In the data rows, the value 128 means zero.
Some points, one per row:
[162 138 129 137 125  63 117 107 109 239  66 255  86 125 151 142 156 129
 155  75  96 115 107  66]
[103 104  86 100  81 169 180  78 103  82 202  91 178  86 107 121 110 181
 103 192 210 106  89 202]
[142 123  84 115 128  68 111 130 124 161  99 158 118  96 145 170 255 124
 131 128 131  87 156  85]
[139 138 126 115 133  66 103 212 142 171  74 194  81 157 153 159 206 110
 161  61  61 116 163  54]
[104 164  84  65 136  87 145 114 113 195 154 153 146  47 183 154 159 159
 122 112 182  66 118 147]
[103 100  99  92  86 152 186 118 106 117 190 101 165  75 113 123 118 180
  98 202 205  87  57 215]
[115 145  97 124 141  66 109 159 170 226  76 148  95 151 139 186 190 113
 145  66  76 107 216  53]
[103 128 102  76 120  68 155 197 141 200 130 148  85  81 141 170 222 149
 152 137 102 101  63 108]
[162 136  94 108 150  61 118 243 128 175  64 157  99 140 157 173 164 115
 169  69  58 129 143  49]
[125 126  94 101 132  79 145 155 174 169 104 161 109  88 159 212 166 146
 143  81 119  69  43 123]
[166 161  86  90 106  47 116 152 156 149 101 176  80  84 154 173 167 134
 122 102  99 140 255  75]
[120 118 103 112 143  87 120 255 149 255  84 186 100 132 137 165 140 109
 158 100  82  90  89  69]
[110 107  94  96  87 156 178  85  99 135 201  90 178  67 118 123 122 186
 114 203 176  78  56 199]
[137 155 113 135 199  57 103 195 145 140  56 144  71 195 143 174 155 111
 167  82  75 115 188  47]
[131 138 184  81 125  60 145 130 159 190  89 255 112 127 140 169 164 116
 123  66 138 106  26  91]
[115 145 120  99 115  73 116 235 212 168  85 149  88 108 149 193 153 135
 122 104  83  94 163  70]
[122 132  65  78  79  93 179 163 113 173 151 131  82 131 148 172 179 171
 122 148 151  54 147 129]
[116 118  90  71 101  76 151 126 135 200 151 173  79 147 154 156 223 127
 128 114 131  73 205 124]
[100 109  81  77 109 121 184 111 111 146 191 121 161  76 141 139 163 173
 111 168 198  52  87 176]
[123 169 128 141 153  67 110 255 166 156  55 131  75 114 151 171 166 102
 157  73  80 125 144  52]
[107 105  88  93  86 156 184  92 103 104 194  94 171  82 125 120 115 196
 103 193 210  89  60 185]
[171 138 187 118 162  66  98 160 138 175  64 194  78 135 160 160 174  97
 140  62  66 121 143  57]
[105 149  85  64  98  94 187 113 117 155 130 164 151 103 158 149 200 151
 132 172 153  66  42 111]
[108 104  90  84 102 138 187 114 104 141 182  91 179  73 137 126 134 184
 111 183 205  73  30 181]
[103 135  72  77 106 116 177 166 136 163 177 121 151  62 157 147 175 175
 108 138 160  61  12 160]
[108 124  98  81  93 114 187 107 114 154 191 113 165  57 130 129 133 186
 113 177 197  65  51 201]
[107 108  89  94  83 169 176  92 103  98 204  92 182  78 106 121 118 176
 109 198 213  94  65 192]
[115 177 112 155 124  55 137 116 195 180  79 147 105 111 146 178 186 140
 142  69  92  88  40  96]
[111 108  77 100 162 144 195 116 114 132 180  85 144  54 134 126 130 191
 108 173 204  71  18 180]
[106 100  82  94  83 161 189  92 102 101 203  98 176  83 115 121 120 189
 111 190 203  90  71 178]
20 more points follow, each with its number after it:
[101  94  73  69  82 130 162 113 112 168 197 134 170  68 139 144 156 184
 130 179 187  67  87 155] 0
[174 131  90  98 128  66 111 134 140 143  93 156  89 156 219 141 183 126
 132  93  92 110 161  79] 1
[112 136  97 159 129  78 148 157 135 184 110 103 109 118 141 212 145 178
 124 111 137  59  27  98] 2
[ 98 102  97  96  96 152 195  90 107 110 204 102 174  85 130 130 128 176
 105 170 208  73  38 190] 3
[142 184  93  92 170  59 117 156 126 149  87 212  90  96 145 183 175 124
 178  89  86 131  87  68] 4
[135 158 102 100 140  64 120 131 132 160  86 210  85 124 161 175 190 117
 202  75  88 114 108  64] 5
[117 116  83  86  87  77 186 148 121 159 163 115 152  49 140 134 188 188
 118 179 196 104  12 110] 6
[112 120  88  75  85 116 190 128 135 207 142 123 133  69 144 145 150 195
 124 170 173  56  41 146] 7
[100 127  85  77  90 123 172 118 139 132 145 147 160  55 145 156 140 170
 176 165 171  52  23 171] 8
[150 138  85 123 255  67 143 132 154 135  65 108 115  97 137 160 167 132
 127 111  93  83 192  73] 9
[146 148 112 119 199  47 113 143 150 173  50 198  83 146 173 155 187 113
 143  82  68 111 158  69] 10
[158 134 165 124 149  59 102 148 130 163  57 199  75 169 147 173 190  99
 151  74  62 131 148  58] 11
[136 169 143 142 142  63  98 127 140 230  59 207  75 167 150 165 156  95
 158  64  61 123 158  61] 12
[106 111  83  89  90 153 192 110  99 113 183  94 163  75 115 127 125 187
 105 203 208  86  66 189] 13
[107 106  90  77 134 136 189 122 110 140 161 115 163  55 135 128 144 184
 123 172 209  58  50 176] 14
[125 169 123  96 125  70 124 115 135 165  65 130  79 128 141 196 222 131
 136  74  79 142 165  94] 15
[103 111 109  77  98 111 164 120  86 174 160 178 115  76 145 198 154 183
 117 127 184  66  86 152] 16
[150 132 120 148 147  52 125 109 139 159  98 209 107 110 131 189 184 108
 134  56  80  91 247  75] 17
[121 192 113 110 149  77 111 163 135 179  75 194  90 117 209 172 152 108
 121  90  72 117 111  67] 18
[105 101  96  87  84 158 174 120  99 124 210 104 173  77 129 123 116 180
 104 189 193  81  39 211] 19
Which three of these numbered points are nearest to each point below, looking only along the 6 directions in which the first points spread most? Their numbers follow each, nearest first.
[129 134  59 102 184  90 144 104 120 254 115 186 137  51 145 180 154 163
  88  98 153  65 141 136] > 16 7 1
[107 110  93  86  91  91 177 120 109 166 183 130 176 105 147 154 145 193
 115 147 186  46 102 120] > 0 16 7
[130 123 151 124 140  50 122 147 132 206  73 122  79 144 152 184 140 107
 203  82  75 140 202  50] > 10 11 1
[114 149  76  99 127  72 125 139 115 160  96 249  95 174 153 181 217 124
 124 100 109 124  73  74] > 5 4 18
[142 108 109 120 106  93 160 157 121 198 102 254  68  73 152 158 190 166
 118  79 167 118  30  49] > 4 5 18
[114 120 117  76 102  72 173 137 126 155 189 160 140  68 164 145 166 151
 110 141 201  47  87 165] > 16 7 0
[ 99 107  93  74  87 132 195 116 113 150 198 109 162  89 123 140 140 185
 113 181 192  75  28 172] > 14 19 3
[110 103  84  78 135 146 170 132  97 128 198 104 148  86 132 120 135 188
 103 210 194  69  43 190] > 19 13 14
[135 167  99 121 147  57 112 177 150 229  61 183  89 125 161 160 191 104
 152  78  63 112 163  63] > 10 18 5
[162 143 165 157 159  66 106 108 166 126  66 169  79 148 142 157 207  99
 155  71  66 120 119  48] > 10 11 5
[141 112  73 112 125  61 145 124 228 182  98 141 103 147 149 143 191 149
 161  83 121  80  54 118] > 2 4 5
